133,150,140,128,114: 140, 150
119,155,131,136,108,132,107: 136, 155
138,132,110,134,101: 110, 138
125,155,138,118,151: 138, 155
106,108,125,122,101: 125, 125
128,130,107,135,134,136,101: 135, 136
---
Q: [149 117 139 135 146]
A: 135

Q:
[[147 151 110 122 140 114 103]
 [140 148 107 122 142 115 144]]
A: 115

Q: [ 99 122 105 140]
A: 105

Q: [119 132 107 140]
A: 107

Q: [139 144 109 135 142 103]
A: 142

Q: [134 139 158 120 120 135]
A: 120

Q:
[[105 156 105 152 157 104]
 [110 149 111 146 149 110]
 [150 112 150 120 111 150]]
A: 111

Q:
[[107 124 109 112 139]
 [107 112 116 116 139]]
A: 116

Q:
[[136 134 125 123 141]
 [120 150 124 132 123]]
A: 132
---
[[144 158 151 143]
 [148 147 147 118]] out 148

[[109 151 106 146 107]
 [119 138 123 138 121]
 [106 156 106 155 106]] out 151

[[129 130 127 100 102 107 154]
 [121 146 134 140 121 132 132]
 [119 129 151 128 124 113 125]] out 146

[147 102 107 129 105 127] out 127

[[136 114 111 130 137]
 [145 109 103 132 146]] out 137

[126 155 142 132 122] out 132

[133 126 128 151 130] out 130

[[129 130 133 101]
 [127 135 132 145]
 [126 130 126 117]] out 133

[128 104 130 136] out 128

[128 122 105 125 140 101] out 125
---
Q: [119 136 101 122 154 126 125]
A: 136

Q: [107 100 101 152 103 118]
A: 118

Q:
[[142 145 146 136 128 149]
 [138 137 145 134 128 145]
 [121 111 121 113 140 113]]
A: 146

Q: [112 133 123 137 149 118 124]
A: 137

Q: [110  99 117 126 116 105]
A: 117

Q: [107 115 104 112 139]
A: 115

Q: [109 109 102 104 132 113 120]
A: 120
---
[113 105 109 119 115] Out: 105
[139 139 144 149 104 135 123] Out: 139
[117 113 101 109 124 157 100] Out: 113
[134 150 128 133 127 122 139] Out: 150
[152 141 149 120 124] Out: 141
[107 110 103 110 145 106 115] Out: 110
---
[[109 115 140 110 127 146 132]
 [107 113 143 110 126 144 133]
 [151 143 114 146 130 111 123]] Answer: 109

[[136 144 118 155]
 [136 144 119 154]
 [127 131 110 136]] Answer: 136

[[126 104 119 124 115 144 104]
 [136 133 124 145 101 125 101]
 [143 108 125 148 153 141 150]] Answer: 126

[[132 147 152 150]
 [105 102 141 144]
 [131 126 118 118]] Answer: 132

[[130 149 107 135]
 [127 148 107 136]
 [145 117 143 145]] Answer: 130

[[127 131 143 142 134 126 136]
 [126 133 155 153 139 125 142]
 [126 117 144 148 137 118 134]] Answer: 127

[[106 130 141 155]
 [ 98 143 144 137]
 [106 137 152 144]] Answer: 106

[[112 113 126 101]
 [142 140 128 152]
 [150 151 104 131]] Answer: 112

[[129 106 128 112 131 117 106]
 [128 105 127 113 130 115 105]
 [140 109 139 109 141 129 113]] Answer: 129
---
[145 144 116 106 119 117] → 145, 106

[106 114 132 114 121 143 111] → 143, 106

[ 99 112 117 108 141] → 141, 99

[152 150 154 147 114 149 155] → 155, 114

[[117 115 120 121 115 151 154]
 [149 115 124 120 104 107 124]
 [128 124 116 109 105 121 139]] → 154, 104

[[135 144 111 127 100]
 [137 133 123 133 114]] → 144, 100

[113 136 151 123 106 111] → 151, 106

[[129 135 105 118 126]
 [125 128 115 119 118]
 [128 136 106 117 130]] → 136, 105

[[135 133 141 134 135 123]
 [156 119 118 155 129 110]] → 156, 110
---
[104 122 130 139 129] ans = 129
[125 122 150 133 115 157] ans = 157
[144 117 122 132 124 150 109] ans = 109
[151 144 107 112 105 141 135] ans = 135
[124 130 152 125 107] ans = 107
[129  99 104 137 133] ans = 133
[107 113 136 151 142 139] ans = 139
[149 130 120 145] ans = 145
[156 121 115 123] ans = 123
---
[[156 157 102 103]
 [151 149  98 128]
 [118 114 119 150]] Answer: 156

[111 139 154 107 147] Answer: 147

[125 104 115 138 122 128] Answer: 128

[[128 120 135 132 133 132 126]
 [103 119 115 102 132 115 140]
 [129 136 124 121 143 124 120]] Answer: 140

[141 152 143 146 157 142 108] Answer: 152

[141 106 147 108 125] Answer: 141
---
[[114 137 108 134]
 [139 115 154 120]] gives 154, 139

[129 152 117 104 137 133] gives 152, 137

[156 125 113 102 123 135] gives 156, 135

[129 106 133 108 143 119 151] gives 151, 143

[116 126 130 132 101] gives 132, 130

[126 134 141 105 122] gives 141, 134

[109 111 138 144 104] gives 144, 138
---
Q: [135 139 136 125 118 151]
A: 139

Q: [130 138 100 126 105 114]
A: 130

Q: [148 127 128 117 107 131]
A: 131

Q:
[[141 133 112 118 113 141 130]
 [120 122 134 136 122 105 121]
 [145 141 112 117 106 142 141]]
A: 142

Q:
[[118 132 137 125 120 129 122]
 [116 133 122 114 127 154 131]]
A: 137

Q: [111 116 141 100 132 119 128]
A: 132

Q: [151 117 114 109]
A: 117

Q: [150 112 153 102]
A: 150
---
[123 126 125 156 135 102 122] out 125

[[132 115 139 138 138 146]
 [100 125 135 131 133 133]
 [117 111 142 142 121 120]] out 111

[133 148 130 129 126 130  99] out 130

[[122 138 133 122 108]
 [138 132 129 130 124]
 [131 126 139 126 105]] out 131

[130 104 137 113 149 100 133] out 137

[123 132 117 149 129] out 123

[104 101 142 112 147] out 104
---
[[107 122 140 140 150 126 118]
 [128 134 131 106 120 133 140]
 [127 107 139 139 152 109 120]] Answer: 127

[[116 106 128 136 122 115 139]
 [129 124 131 136 124 125 133]] Answer: 129

[104 140 137 116 137] Answer: 104

[100 150 126 122 105 141] Answer: 100

[130 124 126 124 109 107 111] Answer: 130

[[133 116 117 137 126 140]
 [135 102 139 104 108 108]
 [156 115 116 131 107 140]] Answer: 156

[[133 109 115 139]
 [151 136 132 116]
 [129 148 138 107]] Answer: 129
